One hidden turn or mirror swaps the rows below in pairs. Which row is each named row swapped with?
The rows were stretched afterwards, more along some directions than others.
zedo: 18.9, -11.2, -8.6, -20.0, 40.4, -18.5, -8.6, 4.4, 1.1, -23.3, -10.0, -5.8, 11.6, 25.2, 23.8, -26.1
ger: 7.7, -15.6, 11.4, -6.1, -3.9, -6.5, -5.9, -13.2, -8.4, 2.3, -26.6, 6.3, 7.4, 16.2, 11.9, 16.8
Fimi: -3.6, -3.3, 7.6, -8.6, 19.8, 2.5, -1.5, 21.5, -13.2, 11.6, 2.5, -16.5, 9.4, 4.3, 12.9, 6.1
nuber: 37.5, -12.7, -22.9, -24.7, 19.7, -3.2, -21.3, 1.6, -12.2, -10.8, -7.6, 11.0, 8.3, 13.2, -0.9, -18.0
zef: 25.5, -7.1, -1.0, -11.1, 46.2, -18.4, 1.7, 7.2, -5.6, -1.5, 13.9, -9.7, 14.7, 4.4, 14.9, -22.8
geda: -15.4, -11.0, -3.4, -10.1, 16.3, -8.8, -3.3, 20.5, -4.4, -0.9, -17.7, -2.3, 2.1, -9.3, 36.3, -5.8
seti: 28.0, -1.3, -2.4, -14.9, 11.5, -3.3, -5.0, -1.6, -2.1, -18.6, -24.5, 7.2, 5.9, 28.9, 5.7, 0.8
Kitu: 12.0, -4.3, 19.3, -20.2, 28.6, -4.4, 3.1, 5.3, -1.1, -0.3, -10.8, -6.2, 7.5, 20.9, 31.2, 8.1
tuv: -7.5, -17.1, 10.7, -13.7, 1.9, 2.7, -14.7, -1.8, -12.9, 5.9, -25.4, 0.0, -0.7, 15.2, 19.1, 9.0
Dun: 32.6, -7.7, -17.8, -12.3, 41.5, -18.6, -10.1, 5.2, -1.3, -1.6, -3.6, -0.3, 22.9, 11.8, 1.8, -23.1
Vono: 17.8, -15.9, -23.5, -7.3, 12.4, -15.4, -24.0, 10.3, -3.7, -2.7, -17.4, -5.1, 15.9, 3.7, -9.0, -16.2
bese: 23.5, -6.9, 21.2, -23.3, 27.4, -1.7, -1.4, 5.3, -14.4, -5.9, -5.2, -5.2, 16.6, 36.5, 12.1, 13.5
rakap: 27.8, -5.7, -8.9, -14.2, 39.0, -28.0, -13.9, -3.8, -5.9, -18.7, 1.8, -1.5, 15.1, 26.5, 22.7, -21.9
Favud: 0.0, -7.9, -18.3, -13.4, 5.8, -3.3, -14.9, 1.0, -7.7, -13.7, -8.5, 11.4, 5.1, -3.6, 0.4, -17.2
gasuf: -19.6, -15.0, -2.3, -16.1, 2.9, -2.6, -1.5, 3.2, -9.1, -2.5, -6.3, 12.5, 10.1, -11.0, 1.4, 5.8
Fasi: -12.7, -20.9, -4.4, -10.0, 6.4, -18.2, -11.6, 16.0, 4.8, -1.9, -18.9, -20.6, 2.8, 17.7, 35.9, -0.1
buga: 8.0, -9.1, 6.6, -11.1, 11.1, -5.1, -9.1, -4.3, -16.7, 0.6, -25.8, 11.0, 17.3, 10.9, 9.0, 15.7
dat: 11.5, -0.9, 2.4, -12.9, 9.9, -10.0, -14.4, 5.9, -1.3, -11.2, -9.1, -4.1, 10.2, 26.0, 21.8, -5.9
fipit: -6.5, -22.5, -7.6, -9.0, 5.8, -22.7, -4.0, -6.7, -0.6, -9.9, -14.1, -6.4, 4.6, 11.8, 7.8, 0.9
Larin: 2.4, -16.2, -0.7, -21.7, 29.2, -1.7, -15.9, 7.6, -15.9, -13.7, -8.8, 3.7, 4.7, 26.3, 29.5, -21.9
tegi: 17.6, 4.1, -5.4, -21.6, 32.2, 5.9, -20.6, 5.6, -26.9, -11.5, 9.0, 13.0, 19.6, 16.3, 6.0, -7.3
Zekiz: -17.9, -17.6, 2.7, -11.2, 25.2, -16.7, 3.8, 7.7, 8.8, -1.4, -24.1, -23.3, -1.4, 11.5, 37.1, -4.2
menem: -15.6, -3.1, -13.6, -9.5, 24.5, -5.5, -10.6, 5.6, -5.0, -6.5, -7.0, -15.3, 1.9, 5.2, 24.8, -17.0
tekep: -0.7, -11.8, 2.5, -22.0, 12.8, 16.3, -4.6, 23.7, -12.5, -14.7, -21.8, -5.2, 0.9, 23.2, 24.8, -1.4
Par: -9.6, -11.9, 7.8, -12.9, 36.9, -8.5, 3.3, 21.8, -2.4, 6.9, -16.5, -21.7, 9.2, 10.1, 40.1, -1.6
besa: 8.9, -18.0, 9.7, -14.1, 26.6, -7.9, 11.3, 7.2, 3.8, 6.7, -27.9, -16.2, 12.1, 11.8, 7.0, 13.2
mivav: -20.9, -18.3, -13.4, -8.2, 12.7, -23.4, -11.3, 12.1, 5.3, -6.2, -17.6, -20.6, 0.5, 1.1, 25.2, -8.1
Sugo: 34.9, -17.6, -11.1, -4.1, 13.7, -10.7, -9.7, 13.3, -1.4, 2.7, -19.1, -15.8, 19.1, 8.4, -5.4, -6.0
dek: 0.2, -16.9, 13.8, -19.2, 1.0, -0.4, 8.0, 9.5, -3.9, 6.3, -20.4, 9.1, 2.4, 1.2, 17.8, 14.6
Kun: 10.3, -20.1, -12.0, -18.2, 45.1, -12.5, -19.4, 5.3, -7.4, 9.8, -3.9, -21.6, 23.6, 14.8, 8.5, -16.5
Leno: 3.2, -3.3, -16.1, -9.5, 15.7, -1.2, -13.4, 15.1, -9.3, 1.4, -22.3, -5.7, 14.8, 14.4, 1.0, 3.1
Tar: -3.1, 4.0, 3.8, -17.1, 32.0, 4.6, -1.9, 12.4, -10.4, -5.4, -4.9, 0.7, 4.3, -0.1, 34.4, -4.3
Gasi: 9.0, -6.3, 9.1, -23.2, 47.3, -5.1, 0.4, 15.6, -5.9, -13.0, 8.2, -21.8, 14.4, 14.8, 26.3, -16.5
fovor: 16.1, -6.5, -7.4, -25.5, 12.1, 23.8, -17.7, 18.4, -21.1, -10.5, 2.8, -5.1, -3.3, 16.1, 9.5, -13.3
lifes: -4.3, -15.9, 6.1, -22.5, 18.5, 11.8, -4.2, 14.7, -9.3, 1.3, -7.6, -17.1, -2.3, 2.6, 18.5, -3.7
lub: 41.6, -6.9, -19.1, -15.9, 27.8, -11.2, -7.7, 3.8, -7.3, -4.3, -1.8, -0.2, 11.2, 5.9, 0.4, -15.0
rel: 31.6, -11.4, -3.6, -2.9, 10.7, -8.1, -10.0, 13.9, -7.9, 7.2, -16.6, -24.2, 9.5, 15.4, 3.1, 0.1
dala: 12.2, -5.4, 22.5, -23.4, 18.3, 6.8, 14.4, 10.1, -9.8, 0.8, -13.8, 11.7, 6.9, 6.8, 25.6, 15.6
subim: 17.2, -25.2, -10.8, -19.3, 31.4, -22.7, -21.8, -3.2, -10.7, -13.0, -2.9, 9.0, 21.5, 32.5, 18.6, -23.4
sef: 21.8, -16.9, -6.2, -15.9, 34.5, -19.9, -14.3, -1.5, -13.0, -8.7, 4.5, -1.6, 4.9, 13.3, 25.8, -25.7

Zekiz pairs with zedo
dek pairs with nuber
fipit pairs with tekep
Par pairs with rakap
bese pairs with Leno
tuv pairs with Vono
gasuf pairs with fovor

